Small tables with named rows and columns. After each table, cells are looked up by row and column.

Mul.tsv
	Ger	Vame	Fezilak
Bozemak	-27.59	2.50	55.13
Bup	-11.87	-17.20	25.47
Vuk	-48.73	-38.27	-52.39
Kuf	25.04	-38.00	-13.03
Vol	15.78	-38.15	7.25

What is the Fezilak of Bozemak in Mul?
55.13
What is the Fezilak of Kuf in Mul?
-13.03
What is the Ger of Kuf in Mul?
25.04
What is the Ger of Bup in Mul?
-11.87
What is the Vame of Vuk in Mul?
-38.27
What is the Fezilak of Vol in Mul?
7.25
What is the Ger of Vol in Mul?
15.78
What is the Vame of Kuf in Mul?
-38.00
What is the Vame of Bozemak in Mul?
2.50
What is the Fezilak of Bup in Mul?
25.47
What is the Fezilak of Vuk in Mul?
-52.39
What is the Ger of Bozemak in Mul?
-27.59
What is the Vame of Bup in Mul?
-17.20
What is the Vame of Vol in Mul?
-38.15
What is the Ger of Vuk in Mul?
-48.73

Table Gife
         Sev  Mir  Zumi
Nug      246    7   178
Zenitig  243  249   240
Boz      243  230   244

What is the Zumi of Zenitig in Gife?
240
What is the Mir of Nug in Gife?
7
What is the Zumi of Nug in Gife?
178
What is the Mir of Boz in Gife?
230
What is the Sev of Zenitig in Gife?
243
What is the Sev of Boz in Gife?
243
What is the Zumi of Boz in Gife?
244
What is the Mir of Zenitig in Gife?
249
What is the Sev of Nug in Gife?
246
Which row has the largest Sev? Nug

Table Zokagob
fields: Batu, Vesi, Tivuse, Liv, Buk, Deto, Fava, Dilo, Gimuva, Pinak
Kul: [118, 185, 53, 151, 150, 97, 228, 161, 157, 135]
Bapov: [224, 96, 143, 182, 154, 101, 132, 237, 201, 135]
Pilosid: [88, 215, 168, 115, 147, 202, 173, 72, 108, 170]
Sofaru: [127, 182, 54, 151, 148, 97, 221, 159, 150, 135]
Viba: [212, 95, 136, 195, 157, 107, 138, 220, 194, 144]
Fakufo: [141, 191, 59, 161, 155, 92, 223, 166, 145, 141]
Tur: [93, 201, 174, 127, 160, 203, 185, 84, 101, 171]
Morine: [125, 181, 63, 152, 149, 100, 225, 166, 150, 145]

Morine, Fava: 225
Kul, Tivuse: 53
Tur, Batu: 93
Fakufo, Tivuse: 59
Kul, Vesi: 185
Kul, Deto: 97
Tur, Liv: 127
Viba, Gimuva: 194
Morine, Dilo: 166
Pilosid, Tivuse: 168
Bapov, Buk: 154
Viba, Dilo: 220
Pilosid, Batu: 88
Tur, Deto: 203
Viba, Pinak: 144
Viba, Buk: 157

Table Gen
         Monemom     Fuda   Regifo      Zil
Sus      -26.040  -55.478   11.584  -23.500
Denok    -22.642   16.399  -57.058  -39.835
Vodire   -22.723   14.064  -56.304  -84.736
Fad      -39.514  -60.951  -64.434  -15.419
Manipi   -13.471    8.787   11.056  -44.532
Makuzu   -38.795  -59.141  -71.479    4.537
Muzifaz  -22.941   18.566  -56.909  -18.054
Kam      -29.680  -73.930   10.184  -46.714
Kig      -39.986  -62.360  -72.762  -26.213
Levakom  -28.344  -65.964    2.494  -24.243
Raguk    -30.852  -84.501   11.902   67.589
Bine     -21.927   20.649  -56.344  -54.328
Mutose   -29.861  -73.395    8.772  -57.952

Fad, Fuda -> -60.951
Denok, Regifo -> -57.058
Kam, Zil -> -46.714
Denok, Fuda -> 16.399
Mutose, Regifo -> 8.772
Bine, Zil -> -54.328
Levakom, Fuda -> -65.964

Lisi
cols = Vomazak, Rogano, Taguko, Peb, Besidu, Todekot, Vog, Puru, Badezis, Fegilid
Zafev: [1.039, 3.938, 0.520, -0.350, 1.938, 1.445, 1.218, 0.802, 1.312, 3.672]
Zukap: [1.942, 4.439, -0.347, 0.292, 2.269, 1.552, 1.563, 4.608, 1.602, 2.185]
Zaral: [-2.298, -0.512, -0.764, -0.837, 0.905, 2.214, 4.516, -6.051, 3.299, 3.147]
Mefuf: [4.001, 2.533, -0.515, 4.128, -1.677, 2.002, -5.211, -0.813, -1.895, 8.806]
Vafo: [3.081, 4.902, -1.416, 2.006, -0.613, 1.725, 0.871, 8.654, 0.278, 5.702]
Pimaru: [1.122, 4.344, -1.317, -0.080, -0.147, 1.660, 1.224, 1.849, 0.514, 7.059]
Lib: [6.887, 3.517, 4.646, -0.403, 2.975, 0.743, -3.742, -2.120, -1.139, 4.591]

Zukap, Fegilid: 2.185
Zaral, Todekot: 2.214
Zukap, Rogano: 4.439
Zukap, Todekot: 1.552
Zafev, Peb: -0.350
Vafo, Besidu: -0.613
Vafo, Todekot: 1.725
Pimaru, Besidu: -0.147
Mefuf, Vomazak: 4.001
Lib, Rogano: 3.517
Zaral, Rogano: -0.512
Lib, Besidu: 2.975
Zukap, Puru: 4.608
Mefuf, Besidu: -1.677
Pimaru, Vog: 1.224
Which row has the largest Taguko? Lib

Table Fom
fields: Bov, Virusur, Novo, Faz, Losi, Dut
Todogo: [0.07, 0.18, 0.14, 0.04, 0.00, 0.14]
Bisu: [0.52, 0.47, 0.27, 0.67, -0.27, 0.20]
Pibore: [-0.41, -0.46, -0.18, 0.79, -0.14, -0.87]
Sem: [0.16, 0.43, 0.30, 0.20, 0.10, 0.06]
Lak: [-0.05, 0.13, -0.28, -0.33, -0.47, 0.18]
Pamalos: [-0.23, 0.12, 0.89, 0.11, -0.11, 0.17]
Komen: [0.18, -0.28, -0.15, -0.23, -0.44, 0.48]
Goki: [-0.20, 0.06, 0.83, -0.06, 0.01, -0.12]
Sotokef: [0.44, 0.51, 0.05, 0.47, 0.00, 0.14]
Vufa: [-0.46, 0.32, -0.20, 0.18, 0.70, -0.06]
Tupura: [0.11, 0.58, -0.06, -0.16, 0.36, -0.06]
Pezu: [-0.06, 0.23, 0.50, 0.06, -0.12, 0.27]
Poz: [0.39, -0.15, 0.04, 0.76, 0.38, 0.64]

Poz, Faz: 0.76
Todogo, Novo: 0.14
Pezu, Faz: 0.06
Todogo, Virusur: 0.18
Poz, Virusur: -0.15
Goki, Losi: 0.01
Vufa, Virusur: 0.32

Gute
|  | Dopivo | Totosu | Vubefif | Nosefem | Vur |
|---|---|---|---|---|---|
| Biva | -0.44 | -0.46 | 0.15 | -0.23 | -0.47 |
| Tubafas | 0.14 | -0.46 | -0.57 | -0.19 | -0.74 |
| Nem | -0.42 | -0.69 | -0.13 | -0.69 | -0.18 |
| Tenudus | -0.13 | 0.81 | 0.37 | -0.04 | -0.28 |
| Piluse | -0.07 | 0.23 | -0.67 | 0.21 | -0.41 |
| Libene | -0.14 | 0.11 | 0.22 | -0.15 | -0.35 |
| Gomo | -0.58 | 0.59 | 0.32 | 0.20 | 0.43 |
| Domu | 0.54 | -0.09 | 0.25 | -0.02 | 0.01 |

What is the Dopivo of Domu in Gute?
0.54
What is the Vur of Tubafas in Gute?
-0.74
What is the Nosefem of Gomo in Gute?
0.20
What is the Nosefem of Nem in Gute?
-0.69
What is the Totosu of Libene in Gute?
0.11
What is the Dopivo of Libene in Gute?
-0.14
What is the Vur of Biva in Gute?
-0.47
What is the Vur of Domu in Gute?
0.01
What is the Vubefif of Piluse in Gute?
-0.67

